Here are some points, each followed by its number:
tensor([ 0.67,  1.43, -0.72, -1.15, -1.14,  0.39, -1.14, -0.90,  0.88,  1.25, -0.03,  1.01,  1.16, -0.03,  0.99,  1.26,
        -1.21,  1.05, -1.95,  0.82,  1.26, -0.26, -0.88, -0.38]) 0
tensor([ 0.33, -0.75,  1.58, -1.15, -1.14,  0.24, -1.14,  1.16,  0.88,  1.25,  0.83,  1.01, -0.99, -0.82,  0.08, -0.91,
        -1.21,  0.45,  0.10,  1.01,  1.19,  0.11, -0.88, -0.98]) 1
tensor([-0.18, -0.47, -0.43, -1.15,  0.73, -0.52, -1.14,  1.44,  0.88, -0.63,  0.09,  1.01,  0.89, -0.92,  0.59,  0.99,
        -0.94,  0.96, -0.09, -1.35,  0.50,  1.21, -0.88, -0.59]) 2
tensor([ 0.78, -0.47,  1.58, -1.15, -1.14,  0.23, -0.87, -0.75, -1.27,  0.98,  0.50, -1.14, -0.72, -0.15, -1.93, -0.91,
         0.94,  1.01,  1.15,  0.83, -1.49, -0.03,  1.02,  0.06]) 3
tensor([-1.00, -0.75, -0.72,  0.98, -1.14,  0.04,  0.99,  0.62,  0.88,  1.25,  0.56, -1.14,  1.16, -0.94, -1.59,  1.26,
         0.94, -3.22,  0.38,  0.95, -1.68, -0.76,  1.29, -0.67]) 4
tensor([ 0.85, -0.75, -0.72,  0.98,  1.00,  0.76, -1.14,  0.92,  0.88,  1.25, -0.55,  1.01,  1.16, -0.66,  0.38, -0.91,
         0.94, -1.84, -1.86,  0.44,  1.34,  0.15,  1.29,  0.77]) 5
tensor([ 0.46, -0.75, -0.43, -1.15, -0.87,  0.59, -0.87,  1.06,  0.61, -0.63, -0.06,  1.01, -0.99, -0.62,  0.07, -0.91,
        -0.94, -0.81, -0.17, -0.36,  1.16,  0.37, -0.60, -0.94]) 6
tensor([ 0.75, -0.47,  1.29,  0.98,  1.00, -0.19,  0.99,  1.19,  0.88, -0.63,  0.70,  1.01, -0.99, -0.90,  0.60,  1.26,
        -0.94,  0.09,  0.51, -0.47,  0.17,  1.91, -0.60, -0.69]) 7
tensor([-1.91, -0.75, -0.72,  0.98, -1.14,  0.91,  0.99,  0.09, -1.27, -0.90,  1.00, -1.14, -0.99,  1.47, -2.12,  1.26,
         0.94, -0.43,  0.63, -0.75, -1.66, -0.33,  1.29, -1.00]) 8
tensor([ 0.81, -0.75,  1.58, -1.15, -1.14,  0.15, -1.14, -0.82, -1.27,  1.25,  0.55, -1.14, -0.99, -0.04, -2.23, -0.91,
         0.94,  1.03,  1.17,  0.90, -1.67,  0.01,  1.29, -0.05]) 9
tensor([ 0.48,  1.16,  1.58, -1.15, -1.14, -1.06, -1.14,  0.91,  0.61, -0.90,  0.45,  1.01, -0.99, -0.92,  1.03,  1.26,
         0.94, -1.07, -0.91,  0.07,  1.22, -0.20,  1.29, -0.68]) 10
tensor([ 0.52,  1.43,  1.58,  0.98, -1.14, -0.43,  0.99, -1.99,  0.88, -0.90, -4.40, -1.14,  1.16, -0.77, -2.15, -0.91,
         0.94, -1.24, -0.92,  0.61, -1.77,  0.24,  1.29,  1.44]) 11
tensor([ 0.75,  1.43, -0.72, -0.88,  0.73,  0.53, -1.14, -1.79,  0.61, -0.63, -0.13,  1.01,  0.89, -0.10,  0.70,  0.99,
        -1.21,  1.08, -1.42,  0.82,  1.37,  0.42, -0.88,  0.05]) 12
tensor([ 0.39,  1.43,  1.58, -1.15, -1.14, -1.65,  0.99,  1.20, -1.27, -0.90, -0.65, -1.14,  1.16,  0.02,  0.21,  1.26,
         0.94, -1.38,  0.44, -0.10,  1.46, -1.62,  1.29, -0.92]) 13
tensor([-3.22, -0.75,  1.58,  0.98,  1.00,  0.96,  0.99,  0.68, -1.27, -0.90,  0.36, -1.14, -0.99,  0.93,  0.55, -0.91,
         0.94,  0.21,  0.90,  0.83, -1.25, -0.50, -0.88, -0.67]) 14
tensor([-1.58,  1.43,  1.29,  0.98,  0.73,  0.83, -1.14,  0.48,  0.61, -0.63, -1.05, -0.87, -0.72,  1.61, -0.17, -0.63,
         0.67, -2.10,  0.31,  0.51,  0.08, -1.57, -0.60, -0.88]) 15
tensor([ 0.65, -0.47, -0.72,  0.98, -0.87,  0.93,  0.72, -0.26, -1.27, -0.90,  0.21, -1.14, -0.72,  0.07,  0.41, -0.63,
         0.67, -0.97, -0.56, -0.15, -0.35, -1.26, -0.88,  0.09]) 16
tensor([-0.04, -0.75, -0.72, -0.88,  1.00,  1.00, -0.87,  1.11,  0.61,  0.98, -0.01,  0.74, -0.99,  1.05,  0.43, -0.91,
         0.94, -0.14, -0.36,  0.51,  0.59, -1.09,  1.02,  0.30]) 17
tensor([-0.76, -0.75, -0.72, -1.15,  1.00,  0.19,  0.99,  1.35,  0.88, -0.90, -0.34,  1.01,  1.16, -0.91,  0.89,  1.26,
        -1.21,  0.96, -0.78, -1.25,  0.15,  1.40, -0.88, -0.85]) 18
tensor([ 0.51, -0.47, -0.43,  0.98,  1.00,  0.47, -0.87, -2.15,  0.61,  1.25,  0.53, -0.87, -0.99,  0.48, -0.17, -0.63,
        -1.21, -1.76,  0.87,  0.22,  0.97,  2.14,  1.29,  2.50]) 19
tensor([ 0.26,  1.43, -0.72,  0.71, -0.87, -1.67, -1.14,  0.36, -1.00, -0.90, -0.32,  1.01, -0.72,  0.73,  0.65,  0.99,
        -1.21,  0.93,  0.24, -0.24,  0.04, -0.57,  1.02,  0.53]) 20
tensor([ 0.76, -0.75, -0.43,  0.71, -1.14, -1.49,  0.99, -1.05,  0.88, -0.63, -0.11, -1.14,  0.89,  0.76, -1.35, -0.91,
         0.94,  0.64,  0.43, -0.78, -1.43,  0.77, -0.60,  1.34]) 21
tensor([-1.69,  1.43,  1.29,  0.98,  1.00, -1.34, -1.14,  1.14, -1.00,  0.98,  0.96,  1.01,  1.16, -0.41,  0.86, -0.63,
        -0.94,  0.86,  0.66,  0.33, -0.09,  0.19,  1.02, -0.48]) 22
tensor([ 0.82, -0.75, -0.72, -1.15, -1.14,  0.94,  0.99,  0.15, -1.27,  1.25,  0.40, -1.14, -0.99,  0.47,  0.81, -0.91,
         0.94,  0.67, -0.60,  0.71,  0.56, -1.13, -0.88,  1.10]) 23
tensor([ 0.48, -0.75, -0.72, -1.15, -0.87, -1.45,  0.99,  0.86,  0.88, -0.90, -1.99, -0.87, -0.72,  1.26,  0.01,  0.99,
         0.94, -0.69, -1.63, -0.42, -0.97, -0.76,  1.02, -0.35]) 24
tensor([ 0.82,  1.43,  1.58, -1.15, -1.14,  0.15,  0.99, -0.05,  0.88, -0.90, -0.27, -1.14,  1.16, -0.77, -0.42, -0.91,
         0.94,  0.10,  0.91,  1.07, -0.18, -0.41,  1.29,  0.02]) 25
tensor([ 0.63, -0.75,  1.29, -0.88, -1.14, -0.86,  0.99,  0.23,  0.88,  1.25, -0.61, -1.14, -0.99,  0.28, -1.10, -0.91,
         0.94, -0.79,  0.68,  0.91,  0.12, -1.23,  1.29, -0.38]) 26
tensor([-0.53, -0.75, -0.72,  0.98,  1.00,  0.99,  0.99, -0.02,  0.88, -0.90,  0.92,  1.01,  1.16, -0.89,  0.81,  1.26,
         0.94,  1.12,  1.33,  0.55,  0.85,  0.79, -0.88, -0.47]) 27
tensor([ 0.70, -0.75, -0.72, -1.15,  1.00,  0.06,  0.99, -0.83,  0.88, -0.90,  0.85, -1.14, -0.99, -1.04,  0.96,  1.26,
         0.94,  0.37,  0.38,  0.51, -1.11,  1.25, -0.88, -0.82]) 28
tensor([ 0.35, -0.75,  1.58,  0.71,  1.00,  0.73,  0.99,  0.00,  0.88, -0.90,  0.76,  0.74,  1.16, -0.64,  0.35,  0.99,
         0.67,  0.67,  1.10, -0.28,  0.12, -0.13, -0.88, -1.02]) 29
tensor([-1.66, -0.75,  1.29,  0.71, -0.87,  1.17,  0.72, -0.38, -1.00, -0.90,  0.45, -0.87, -0.99,  2.01, -0.11, -0.91,
         0.67,  0.00,  1.14, -0.57, -0.88, -1.05, -0.88, -0.74]) 30
tensor([ 0.24, -0.47,  1.29,  0.98, -0.87, -0.71,  0.72, -0.54,  0.88, -0.63,  0.63,  1.01,  1.16, -1.03,  0.83, -0.63,
         0.67,  0.81,  0.69,  0.34, -0.17, -0.23, -0.88,  1.10]) 31
tensor([ 0.28, -0.75, -0.72,  0.98,  1.00,  0.89, -1.14, -0.83,  0.88, -0.90, -0.04,  1.01,  1.16, -0.89,  0.88, -0.91,
         0.94, -0.43, -1.53,  0.65,  0.18,  0.02, -0.88, -1.02]) 32
tensor([-0.16, -0.75, -0.43, -0.88,  1.00,  1.15, -0.87, -1.18,  0.61, -0.90,  0.45,  1.01,  0.89, -0.71,  0.61, -0.91,
        -0.94, -0.04, -0.95,  0.61,  0.00,  0.10, -0.60, -0.82]) 33
tensor([ 0.75, -0.75, -0.72,  0.98, -1.14, -1.99,  0.99, -0.82,  0.88, -0.90, -1.50,  1.01,  1.16,  1.55, -2.55,  1.26,
         0.94, -0.51, -0.42, -2.78, -1.57,  0.51,  1.29,  0.39]) 34
tensor([ 0.45,  1.43,  1.58,  0.98,  1.00, -1.82, -1.14,  1.37, -1.27,  1.25,  0.50,  1.01, -0.99,  0.09,  0.84,  1.26,
        -1.21,  0.85,  1.05, -3.83, -0.71, -1.00,  1.29, -0.71]) 35
tensor([ 0.29, -0.75,  1.58,  0.98, -1.14, -1.70,  0.99,  0.00,  0.88, -0.90, -0.10, -1.14,  1.16, -0.72, -0.18,  1.26,
         0.94, -0.21,  0.50,  1.04,  0.11, -0.51,  1.29, -0.14]) 36
tensor([ 0.59, -0.75, -0.72, -1.15, -1.14,  0.53, -1.14,  1.05,  0.88, -0.90, -0.09,  1.01, -0.99, -0.93,  0.19, -0.91,
        -1.21, -0.93, -0.23, -0.22,  1.38,  0.44, -0.88, -1.00]) 37
tensor([ 0.71, -0.75, -0.72, -1.15, -1.14,  0.49,  0.99,  0.56, -1.27,  1.25, -0.26, -1.14, -0.99,  1.01,  0.44, -0.91,
         0.94,  0.08, -0.95,  0.70,  0.56, -1.46,  1.29,  0.43]) 38
tensor([-0.10, -0.75,  1.58,  0.71, -0.87, -0.38,  0.99,  0.87, -1.27, -0.63,  0.30, -0.87, -0.99,  1.00, -1.05,  1.26,
         0.67,  0.37,  0.66,  0.48, -0.97, -0.81,  1.02, -1.08]) 39
tensor([ 0.72, -0.75,  1.58, -1.15,  1.00,  1.23,  0.99,  1.04,  0.88,  1.25,  0.36,  1.01, -0.99,  0.44,  0.90, -0.91,
         0.94,  0.62, -0.15,  0.83,  0.80, -0.84, -0.88,  0.95]) 40
tensor([-0.16, -0.75, -0.72,  0.98,  1.00,  1.00, -0.87, -2.11,  0.61,  0.98,  0.69,  0.74,  0.89, -0.51, -0.31, -0.91,
        -0.94, -0.64,  0.51,  0.53,  0.96,  2.02, -0.60,  2.23]) 41
tensor([ 0.19, -0.75, -0.72,  0.98,  1.00,  0.62, -1.14, -0.45,  0.88,  1.25,  0.55, -1.14,  1.16, -0.42,  0.42, -0.91,
        -1.21, -0.30,  0.00,  0.70,  1.22,  2.59, -0.88, -0.03]) 42
tensor([-1.41,  1.16, -0.72, -1.15,  1.00,  0.65, -1.14,  0.63,  0.88,  1.25,  0.76, -1.14,  0.89, -0.69,  0.19,  1.26,
        -1.21,  0.80, -1.76, -1.28, -0.40,  1.57, -0.88, -0.80]) 43
tensor([-2.75, -0.75,  1.58,  0.98,  1.00, -0.33,  0.99,  0.11, -1.27, -0.90,  0.74, -1.14, -0.99,  2.09,  0.58, -0.91,
         0.94,  0.89,  1.07,  0.38, -1.20, -1.29, -0.88, -0.33]) 44
tensor([ 0.64,  1.43, -0.72, -1.15, -1.14, -0.75,  0.99, -0.51,  0.88,  1.25, -2.24,  1.01,  1.16,  0.15, -0.11, -0.91,
         0.94, -1.26, -1.67,  0.70, -1.01, -1.10,  1.29,  0.22]) 45
tensor([-1.68, -0.75, -0.72,  0.98, -1.14,  0.05,  0.99, -1.28, -1.27,  1.25,  0.83, -1.14,  1.16, -0.80,  0.66,  1.26,
         0.94,  0.10,  0.18,  0.81, -1.51,  0.19, -0.88, -0.32]) 46
tensor([-0.21, -0.47, -0.43, -0.88,  1.00,  0.10, -1.14, -0.85,  0.61, -0.63, -0.13, -0.87, -0.72, -0.91,  0.60, -0.91,
        -1.21,  1.18, -0.44, -0.50,  1.52,  0.54, -0.60, -0.09]) 47
tensor([ 0.33, -0.75, -0.43,  0.98,  0.73,  0.98, -0.87, -2.14,  0.61,  0.98,  0.67,  0.74,  0.89, -0.68, -0.11, -0.63,
        -0.94, -0.48,  0.58,  0.87,  0.95,  2.02, -0.60,  2.07]) 48
tensor([-0.18, -0.75,  1.29,  0.71, -0.87, -0.12,  0.72,  0.57, -1.00, -0.90,  0.30, -1.14, -0.99,  0.81, -1.10,  0.99,
         0.67,  0.39,  0.53,  0.36, -0.82, -0.80,  1.02, -0.96]) 49
tensor([-0.61, -0.47, -0.72, -0.88, -1.14,  0.08,  0.99, -0.15, -1.00, -0.63,  0.67, -0.87, -0.72, -0.69, -2.74,  1.26,
         0.94, -0.23,  0.85,  0.26, -1.62,  0.66,  1.29, -0.70]) 50
tensor([ 0.47, -0.47, -0.72,  0.71,  0.73,  0.85, -1.14, -2.38,  0.61,  0.98,  0.37, -1.14, -0.99,  0.56, -0.16, -0.91,
        -0.94, -1.67,  0.80,  0.90,  1.05,  2.15,  1.29,  2.70]) 51
tensor([ 0.49,  1.43,  1.29, -1.15, -0.87, -0.48,  0.72,  0.04,  0.88, -0.63, -0.84, -0.87,  1.16, -0.56, -0.84,  0.99,
         0.67, -0.49,  0.52,  0.79,  0.05, -0.60,  1.02, -0.38]) 52
tensor([ 0.41, -0.75, -0.72, -1.15,  1.00,  1.08,  0.99, -1.02,  0.88,  1.25,  0.68, -1.14, -0.99, -0.58, -0.40, -0.91,
        -1.21, -1.70,  0.00,  0.62,  1.24,  2.51, -0.88,  0.65]) 53
tensor([ 0.42, -0.47, -0.72,  0.71,  1.00,  0.58, -1.14, -2.24,  0.61,  1.25,  0.57, -0.87, -0.99,  0.41, -0.12, -0.63,
        -0.94, -1.79,  0.91,  0.88,  1.25,  2.30,  1.02,  2.52]) 54
tensor([ 0.46,  1.16, -0.72,  0.98,  1.00,  1.00, -0.87,  0.30,  0.88, -0.63, -1.30,  0.74, -0.99,  0.22,  0.66,  0.99,
         0.67, -1.69, -1.48,  0.18,  1.74, -1.03, -0.88,  0.80]) 55
tensor([ 0.74, -0.75, -0.72, -1.15,  1.00, -1.80,  0.99,  1.24,  0.88, -0.90, -0.86,  1.01,  1.16, -0.97,  0.88,  1.26,
        -1.21,  0.87, -0.01,  0.33, -0.62,  1.40, -0.88, -0.62]) 56
tensor([ 0.54, -0.47, -0.43,  0.98, -1.14, -1.65,  0.99, -0.87,  0.61, -0.63, -0.43,  0.74,  0.89,  1.01, -1.89,  0.99,
         0.94,  0.18,  0.13, -1.84, -1.46,  0.45, -0.60,  0.86]) 57
tensor([ 0.65, -0.75, -0.72, -1.15, -0.87,  0.56,  0.99, -2.23,  0.88, -0.90,  0.10, -1.14, -0.99,  1.56,  0.72,  0.99,
        -1.21,  0.29, -2.31,  0.17,  0.11, -0.29,  1.02,  4.71]) 58
tensor([ 0.44,  1.43,  1.29,  0.98,  1.00, -1.47, -1.14,  1.28, -1.00,  0.98,  0.25,  1.01, -0.99,  0.10,  0.82,  1.26,
        -0.94,  0.56,  0.71, -3.34, -0.39, -1.07,  1.02, -0.55]) 59
tensor([ 0.66,  1.43, -0.72,  0.98,  1.00,  0.15, -1.14,  0.40, -1.27, -0.90,  0.81,  1.01, -0.99,  1.40,  1.04,  1.26,
        -1.21,  0.98, -2.80,  0.63, -0.21, -0.58,  1.29, -0.74]) 60
tensor([ 0.33, -0.47, -0.72, -0.88,  1.00,  1.04, -1.14, -1.27,  0.61, -0.90,  0.48,  1.01,  1.16, -0.83,  0.84, -0.91,
        -1.21, -0.15, -1.04,  0.48,  0.17,  0.16, -0.60, -0.78]) 61
tensor([ 0.65, -0.75, -0.72, -0.88,  1.00,  0.21,  0.99, -0.96,  0.88, -0.63,  0.79, -0.87, -0.99, -0.82,  0.93,  0.99,
         0.67,  0.01,  0.38,  0.52, -0.85,  1.42, -0.88, -0.51]) 62
tensor([-2.49, -0.75,  1.58,  0.98,  1.00,  0.47, -1.14,  0.41, -1.27, -0.90,  0.42,  1.01, -0.99,  2.30, -0.18, -0.91,
         0.94,  0.49,  0.88,  0.16, -1.09, -1.24, -0.88, -0.86]) 63
tensor([-1.18, -0.75, -0.43, -0.88, -1.14,  0.90,  0.99, -0.96, -1.00,  1.25, -0.39, -1.14,  0.89, -0.20, -0.78,  0.99,
         0.94, -1.09,  0.80,  0.51, -1.73, -0.23,  1.29, -0.38]) 64
tensor([-1.06,  1.43, -0.72, -1.15,  1.00,  0.25, -1.14,  0.75,  0.88,  1.25,  1.00, -1.14,  1.16, -0.89,  0.89,  1.26,
         0.94,  0.80, -1.03, -0.73,  0.07,  1.64, -0.88, -1.01]) 65
tensor([ 0.64, -0.75,  1.58, -1.15,  1.00,  0.78,  0.99, -1.10,  0.88, -0.90,  0.73, -1.14,  1.16, -1.10,  0.78,  1.26,
        -1.21,  0.77,  0.61,  0.06, -1.26,  1.44, -0.88, -0.79]) 66
tensor([-0.26,  1.43, -0.72,  0.98,  1.00, -1.87, -1.14,  0.99, -1.27, -0.90,  0.66,  1.01,  1.16, -0.30,  0.74,  1.26,
        -1.21,  0.01,  0.50, -0.35,  0.94, -0.35,  1.29,  0.73]) 67
tensor([ 0.62, -0.75, -0.72,  0.71, -0.87,  0.95,  0.72, -0.12, -1.00, -0.63,  0.10, -0.87, -0.99,  0.15,  0.43, -0.91,
         0.94, -0.65, -0.68,  0.28, -0.32, -1.36, -0.60,  0.15]) 68
tensor([ 0.01, -0.47, -0.72, -0.88,  1.00,  0.72,  0.72, -1.39,  0.61, -0.90,  0.24, -0.87,  1.16, -0.59, -0.03, -0.91,
        -1.21,  0.91, -0.15, -1.41,  1.53,  0.57, -0.60,  0.61]) 69
tensor([-2.12,  1.43, -0.72,  0.98,  1.00,  1.09, -1.14,  0.87,  0.88,  1.25,  0.22,  1.01,  1.16, -1.04,  0.44,  1.26,
        -1.21,  0.99, -1.94,  0.82,  0.14,  0.39, -0.88, -0.51]) 70
Which three points above are nearest to each new point by angle? Their numbers follow each, nearest first.
tensor([ 0.31, -0.47,  1.58,  0.71, -1.14, -1.55,  0.99,  0.02,  0.88, -0.90, -0.20, -1.14,  1.16, -0.73, -0.30,  1.26,
         0.94, -0.27,  0.55,  1.01,  0.08, -0.52,  1.29, -0.16]) 36 52 25
tensor([ 0.63,  1.43, -0.72,  0.98, -1.14, -0.80,  0.72,  1.11,  0.61, -0.90, -1.07, -0.87,  0.89, -0.63,  0.81, -0.63,
         0.67, -1.70,  0.86, -0.55,  0.68, -1.53, -0.60, -0.50]) 13 16 52
tensor([ 0.80, -0.75, -0.72, -1.15, -1.14,  0.63,  0.99, -0.03, -1.27,  0.98,  0.21, -0.87, -0.99,  0.33,  0.77, -0.91,
         0.67,  0.63, -0.58,  0.45,  0.62, -0.90, -0.88,  0.95]) 23 38 68
tensor([-0.03,  1.43, -0.72, -1.15, -1.14,  0.84, -1.14, -0.20, -1.27, -0.90, -1.41, -1.14, -0.99,  0.72,  0.25, -0.91,
         0.94,  0.04,  0.03,  0.73,  0.18, -1.01,  1.29,  0.01]) 38 68 23
tensor([-0.74, -0.75, -0.72,  0.98,  1.00, -1.42,  0.99,  0.81, -1.27,  1.25,  0.49,  1.01,  1.16, -0.79,  0.71, -0.91,
        -1.21,  0.97, -0.48,  0.44,  0.66, -0.07, -0.88,  0.14]) 22 70 56
tensor([ 0.42, -0.75, -0.43, -1.15,  1.00,  0.99, -0.87,  1.07,  0.61,  0.98, -0.02,  0.74, -0.99,  0.81,  0.85, -0.91,
         0.94,  0.02, -0.22,  0.71,  0.66, -0.95,  1.02,  0.48]) 17 40 38
tensor([ 0.35, -0.75,  1.29,  0.98, -1.14, -1.73,  0.99,  0.13,  0.88, -0.90, -0.46, -1.14,  0.89, -0.39, -0.24,  1.26,
         0.94, -0.39,  0.16,  0.75, -0.09, -0.58,  1.29, -0.18]) 36 52 13
tensor([ 0.74,  1.43, -0.72, -1.15, -1.14, -1.16,  0.99, -0.42,  0.88,  1.25, -2.96,  1.01,  1.16,  0.60, -0.63,  1.26,
         0.94, -2.11, -2.53,  0.83, -1.09, -1.29,  1.29, -0.19]) 45 24 11
tensor([ 0.41, -0.75, -0.72, -1.15, -1.14, -1.41,  0.99,  0.76,  0.88, -0.90, -1.41, -1.14, -0.99,  1.25,  0.42, -0.91,
         0.94,  0.05, -1.34,  0.28, -1.34, -0.58,  1.29, -0.23]) 24 38 26
tensor([ 0.23, -0.75, -0.72,  0.71,  0.73,  0.32, -0.87, -0.29,  0.88,  0.98,  0.19, -1.14,  0.89, -0.17,  0.36, -0.63,
        -0.94, -0.37, -0.25,  0.54,  0.89,  2.16, -0.60, -0.06]) 42 48 41
tensor([ 0.71,  1.43, -0.72,  0.98,  1.00, -1.66,  0.99,  1.20,  0.88, -0.90,  0.42,  1.01, -0.99, -0.83,  0.93,  1.26,
         0.94,  0.17, -1.18,  0.70,  0.61, -0.42, -0.88,  0.69]) 55 7 10
tensor([ 0.39, -0.75,  1.58,  0.98, -1.14, -0.62,  0.99, -0.78,  0.88, -0.90,  0.60,  1.01,  1.16, -1.04,  0.80, -0.91,
         0.94,  0.85,  0.71,  0.60, -0.03, -0.36, -0.88,  1.36]) 31 29 36
tensor([-1.59,  1.43, -0.72, -1.15,  1.00,  1.12, -1.14,  0.29,  0.88,  1.25,  0.97, -1.14,  1.16, -0.55, -0.79,  1.26,
        -1.21,  0.58, -3.05, -2.82, -0.23,  1.82, -0.88, -0.53]) 43 65 70
tensor([ 0.59,  1.43, -0.72,  0.98,  1.00, -0.10, -1.14,  0.48, -1.00, -0.63,  0.72,  0.74, -0.99,  1.14,  1.02,  1.26,
        -1.21,  0.99, -2.47,  0.48, -0.29, -0.47,  1.02, -0.73]) 60 20 67
tensor([-1.48,  1.16, -0.72,  0.71,  0.73,  0.66, -0.87,  0.85,  0.88, -0.63,  0.34,  1.01,  0.89, -0.89,  0.80,  0.99,
         0.94,  0.82, -0.93,  0.73,  0.21,  0.11, -0.60, -0.19]) 70 65 27
tensor([ 0.28, -0.75,  1.58,  0.98,  1.00,  0.66,  0.99,  0.22,  0.88, -0.90,  0.76,  1.01,  1.16, -0.57,  0.30,  1.26,
         0.94,  0.61,  1.15, -0.25,  0.34, -0.38, -0.88, -1.06]) 29 27 7
tensor([-0.50, -0.75, -0.72, -0.88, -1.14,  0.64, -0.87, -0.41, -1.27, -0.90,  0.58, -1.14, -0.99, -0.76, -1.80,  0.99,
         0.94,  0.64,  0.20,  0.73, -1.48,  0.73,  1.02, -0.37]) 50 9 8
tensor([-1.89,  1.43, -0.72,  0.98,  1.00,  1.00, -1.14,  0.20,  0.88, -0.90, -0.94, -1.14, -0.99,  1.56,  0.53, -0.91,
         0.94, -1.73,  0.73,  0.85, -0.17, -1.74, -0.88, -0.90]) 15 63 14
tensor([ 0.74, -0.75, -0.72, -1.15, -1.14,  0.47,  0.99, -2.24,  0.88, -0.90,  0.11, -1.14, -0.99,  1.87,  0.98,  1.26,
        -1.21,  0.24, -2.71,  0.54, -0.11, -0.48,  1.29,  5.12]) 58 51 19
tensor([-0.26, -0.75, -0.72, -1.15,  1.00, -0.31, -1.14,  1.06,  0.88, -0.90,  0.08,  1.01,  1.16, -0.93,  0.59,  0.99,
        -1.21,  1.08, -0.09, -1.37,  0.34,  1.28, -0.88, -0.49]) 2 18 56
tensor([-0.66, -0.75, -0.72, -1.15, -1.14,  0.60, -1.14, -0.43, -1.27, -0.90,  0.64, -1.14, -0.99, -0.88, -2.11,  1.26,
         0.94,  0.84,  0.33,  0.80, -1.63,  1.04,  1.29, -0.44]) 50 9 3
tensor([ 0.08, -0.47, -0.72, -0.88,  1.00,  0.46, -1.14, -1.01,  0.61, -0.90, -0.16, -0.87, -0.99, -0.82,  0.55, -0.63,
        -0.94,  1.04, -0.74, -0.47,  1.44,  0.42, -0.88, -0.07]) 47 69 61
tensor([ 0.58, -0.75, -0.72,  0.98,  1.00,  1.18, -1.14,  0.57,  0.88,  1.25, -0.06,  1.01,  1.16, -1.07,  0.74, -0.91,
         0.94, -0.99, -1.68,  0.91,  1.17,  0.22, -0.88,  1.49]) 5 32 41
tensor([-0.56, -0.75, -0.72,  0.98,  0.73, -1.09,  0.99,  0.60, -1.27,  0.98,  0.49,  0.74,  0.89, -0.75,  0.72, -0.91,
        -0.94,  0.83, -0.48,  0.32,  0.50, -0.20, -0.88,  0.19]) 22 70 67
tensor([ 0.26, -0.75, -0.43, -1.15,  1.00,  1.06,  0.72, -0.91,  0.88,  0.98,  0.72, -0.87, -0.72, -0.50, -0.23, -0.91,
        -1.21, -1.40,  0.10,  0.65,  1.10,  2.44, -0.88,  0.46]) 53 42 54
tensor([-1.07, -0.47, -0.72,  0.71, -0.87,  0.12,  0.72,  0.62,  0.88,  1.25,  0.59, -1.14,  1.16, -0.91, -1.37,  1.26,
         0.67, -2.72,  0.11,  0.63, -1.51, -0.47,  1.02, -0.69]) 4 64 50
tensor([ 0.78, -0.75, -0.72,  0.98, -1.14, -1.59,  0.99, -1.29,  0.88, -0.90, -0.14, -1.14,  1.16,  0.86, -1.41, -0.91,
         0.94,  0.87,  0.37, -1.04, -1.69,  1.06, -0.88,  1.64]) 21 57 34
tensor([ 0.45,  1.43,  1.58, -1.15, -1.14, -0.96, -1.14,  1.20,  0.88, -0.90,  0.55,  1.01, -0.99, -0.99,  1.05,  1.26,
         0.94, -1.20, -0.95,  0.38,  1.23, -0.31,  1.29, -0.80]) 10 13 52
tensor([ 0.71, -0.75, -0.72, -1.15, -0.87,  0.93,  0.99, -0.07, -1.00,  0.98,  0.37, -1.14, -0.72,  0.30,  0.69, -0.91,
         0.67,  0.73, -0.54,  0.42,  0.70, -0.90, -0.88,  1.07]) 23 38 68
tensor([ 0.73, -0.75, -0.72, -1.15,  1.00, -1.42,  0.99,  0.88,  0.88, -0.90, -0.67,  0.74,  1.16, -0.97,  0.82,  0.99,
        -1.21,  0.84,  0.04,  0.15, -0.61,  1.25, -0.88, -0.65]) 56 18 2
tensor([ 0.64, -0.75,  1.58, -1.15,  1.00,  1.12,  0.99,  0.82,  0.88,  1.25,  0.48, -1.14, -0.99, -0.01,  0.86, -0.91,
         0.94,  0.87,  0.30,  0.56,  0.68, -0.81, -0.88,  1.68]) 40 23 17
tensor([ 0.42, -0.75, -0.72,  0.71, -1.14, -1.09,  0.99, -2.39,  0.88,  0.98, -4.56, -0.87, -0.72,  1.49, -2.38, -0.63,
         0.94, -0.28, -0.46,  0.20, -1.71, -0.80,  1.29,  1.78]) 11 34 45
tensor([ 0.31, -0.47, -0.72,  0.98,  0.73,  0.76, -1.14, -0.57,  0.61, -0.63, -0.16,  1.01,  0.89, -0.85,  0.86, -0.91,
         0.67, -0.31, -1.55,  0.64,  0.37, -0.13, -0.60, -0.98]) 32 61 33
tensor([ 0.34, -0.75,  1.29,  0.71, -1.14, -1.35,  0.72,  0.15,  0.88, -0.90, -0.04, -0.87,  0.89, -0.76, -0.24,  0.99,
         0.67, -0.20,  0.49,  0.94,  0.26, -0.38,  1.02, -0.25]) 36 52 25
tensor([ 0.37, -0.75, -0.43, -0.88, -1.14,  0.58,  0.99,  0.42, -1.27,  0.98, -0.16, -1.14, -0.99,  1.19,  0.37, -0.91,
         0.94,  0.08, -0.67,  0.52,  0.35, -1.43,  1.02,  0.29]) 38 23 68
tensor([ 0.74, -0.47,  1.29,  0.98,  1.00, -0.03,  0.99,  1.21,  0.61, -0.63,  0.77,  1.01, -0.72, -0.93,  0.53,  1.26,
        -1.21,  0.26,  0.55, -0.49,  0.16,  1.96, -0.88, -0.93]) 7 29 18
tensor([ 0.04, -0.47, -0.72, -0.88,  1.00,  0.12, -1.14, -0.88,  0.61, -0.90, -0.19, -0.87, -0.99, -0.68,  0.59, -0.63,
        -0.94,  1.12, -0.44, -0.47,  1.47,  0.40, -0.60,  0.13]) 47 69 12
tensor([ 0.21,  1.16,  1.29,  0.98, -1.14, -0.34,  0.99, -1.73,  0.61, -0.90, -3.75, -0.87,  0.89, -0.45, -2.24, -0.63,
         0.94, -1.22, -0.72,  0.36, -1.76,  0.14,  1.29,  1.14]) 11 45 52
tensor([ 0.74, -0.75,  1.58,  0.98,  1.00,  0.00,  0.99,  1.19,  0.88, -0.90,  0.77,  1.01, -0.99, -0.94,  0.59,  1.26,
        -1.21,  0.17,  0.63, -0.65,  0.12,  2.25, -0.88, -0.93]) 7 29 18
